In the rows, 128 means zero.
One turn sends every row of this set to another row. A few are shown first. Where does it send the rows asked after them?
kapef: [130 124 101  89 107 101 113 110 104 114 115 145 109 118 103 121 117 151
 129 121 107 132 133 114 158 112 112 141 110]
Rovid: [142 127 161 137 143 155 158 133 142 113 139 111 123 132 149 116 128 107
 186 127 105 122 131 133 153 113 144 119 152]
Ril: [136  78 138 109 103 152 134 111 152 124 128 151 117 135 140 145 113 108
 156 135 171 139 105 114 117 137 162 145 129]
Ferag: [138 113 133 120 138 107 136 160  91 136 108 116 137 136 112  89 139 109
 161 123 126 160  82 123 114 128 128 122 143]
sep: [121 128  91 122 110  96  98 121 110 127 135 158 155 116 107 134 127 150
 126 127 121 130 152 103 157 109 122 129 102]
ziben: [152 117 163 139 130 147 130 104 131 106 106 120 129 130 135 107 115 109
 172 135 106 123 124 131 163 120 128 131 160]
radiz: [117 144 145 132 148 129 121 114 125 131 125 109 104 172 147 130 154 150
 128 140 149 146  98 151 107 117  86 108 131]
sovur: [ 95 122 131 144 166 125 105 134 106 133 140 143 146 151 122 112 147 103
 134 137 133 126 106 130  97 158  98 152 144]
dop: [100 141 112 142 169 128  99 150 121 146 123 155 160 122 167 124 153 100
 118 123 148 135 115 129 110 133 130 132 137]
zubag: [114 145 143 135 165 140 130 139 112 129 102 104 137 142 147 108 146 149
 116 127 136 137 102 156 136  98 131  99 136]
tomu: [143 113 139 147 134 171 144 127 151 127 154 129 154 141 158 151 125 117
 140 130 162 148 158 102 139 123 139 152 121]
ged: [142 128 154 160 134 127 155 131 140 118 140 139 135 117 109 157 114 137
 108 139  99 121 132 134  79 149 147 149 130]
suk: [124 140  81 104 111 124  91 100 119 125 126 136 128 139 125 137 122 171
 130 142 107 126 137 107 140 108 109 137 104]
Soz: [144 138 137 149 122 128 172 154 125 130 149 119 122 139 109 127 138 103
 160 100 122 109 133 118 105 171 136 124 133]
tek: [126 150 124  91 108 139 138 158  85 158 108 120 146 133 113 122 104 128
 142 145 114 115 159 107 148 116 132 149 129]
Vigif: [120 123 119 134 145 156 158 129 134 141 153 113 158 150 170 134 116 106
 139 152 148 130 122 143 148 134 174 142 122]
Runol: [122 133 115  94 100 116  95 133 131 164 123 170 121 120 144 137 117 135
 124 157 154 123 158 148 142 110 145 134 142]
sal: [146 136 128 155 101 141 150 131 133 135 112 142 124 136 155 136 117 103
 138 116 177 132 113 108 118 159 175 128 127]
pusu: [147 133  94 149 148 128 128 140 130 145 102 147 109  95 139 118 153 109
 142 121 127 183 119 100 104 132 132 127 114]
ribi: [139 155 132  95  76  99 113 127 126 165 107 151 124 150 132 143 121 126
 127 149 133 130 156 128 111 128 117 150 109]
Geba: [124 131 136 115 132 157 170 148 163 152 151 104 124 148 150 126 138 132
 154 110 105 134 154 115 132 104 154 126 128]
Lote: [145 146 124 117  95 150 100 152  93 131 113 130 135 112 137 134 119 145
 134 140 145 126 163 136 151  90 147 145 140]
gefur: [131 137  98  79 104 105 105 110 120 120 116 149 126 113 118 133 126 151
 137 118 120 135 129 100 160 108 112 129 102]
lupa: [129 132 125 149 101 124 162 137 113 140 147 116 116 159 104 118 135 111
 149  98 152 118 139 105 132 174 119 134 135]
kimuk: [120 120 154 130  99 136 150  99 156 135 113 130 106 159 134 135 102 150
 124 148 116 136 103 125  91 137 168 142 128]
beg: [126 134  85 111 117 116  93 111 117 126 120 131 135 136 115 118 126 165
 121 131  93 121 152 124 150 103 125 140 103]
tos: [112 132 137  82 117 125 117 138 109 150 148 143 139 132  89 131 119 147
 155 162 114  95 146 132 140 130 117 133 150]
gato: [118 123 100 119 129 116 145 121 134 150 182 110 125 155 151 166 136 111
 144 163 114 122 123 166 111 137 119 140 122]
bimab: [ 84 127 120 135 158 133 118  97 147 145 152 135 122 149 117 111 168 128
 131 128 138 152 116 133 114 161 112 148 103]
vuted: [ 78 146 100 138 175 153 131 126 125 145 126 135 132 105 132 119 149 135
 110 124 126 144 106 124 124 139 154 138 117]
sateg: [113 117 137 133 158 152 138 111 109 115 110 107 131 111 107 122 149 147
 155 145 116 155  82 142 132 102 139 107 108]
Tifin: [141 103 137 108 136 130 164 161 147 128 152 131 123  99 110 145 137 113
 152 108  97 109 130 135 101 127 153 123 133]
nuton: [150 152 156 108  79 119  96 130 112 125 136 133 133 137 102 149 136 154
 148 148 124 111 147 139 111 125 104 144 128]
Tanof: [123 138 132 136 138 115 161 123 144 138 167 122 125 150 141 158 125 116
 130 157 108 117 113 166  90 157 144 141 125]
robud: [115 121  85 122 105 102 104 115  96 120 139 159 130 124 100 143 116 153
 127 138 120 134 143  99 143 119 108 140 111]
Vofi: [146 137 159 145 112 124 139 102 159 116 116 146  95 127 165 147 118 117
 154 148 121 136  99 148 104 130 149 119 148]
bavof: [114 116 110 126 133 134 138 118 120 144 138 108 170 139 151 137 112 114
 126 165 125 119 103 164 143 125 180 139 122]
mesog: [147 131 121 115 121  99 121 155 119 150 116 136 117 133 156 120 154 105
 159 125 148 177  86 116  99 123 118 112 134]
tigi: [126 116 124 135 140 130 124 106 139 127 128 121  90 123 137 138 172 131
 149 134 136 175 111 155 117  98 113 109  97]
keti: [134 159 116 151  98 116 149 142 124 148 112 139 133 116 139 140 128 121
 112 101 159 121 114 106 120 159 169 114 131]
Tafi: [158 155 145 133 119 122 127 111 157 120 114 145  98 103 167 155 130 115
 155 135 102 131 119 133 120 118 116 112 155]
Tiz: [142 117 128 143 147 132 129 116 121 131 109 130 141 128  92  98 148 115
 167 130 119 167 100  92 110 157 117 135 111]

tigi moves to bimab
Ferag moves to zubag
ribi moves to nuton
Where do these go?
beg moves to sep
Soz moves to Rovid
gato moves to lupa
Tifin moves to Geba

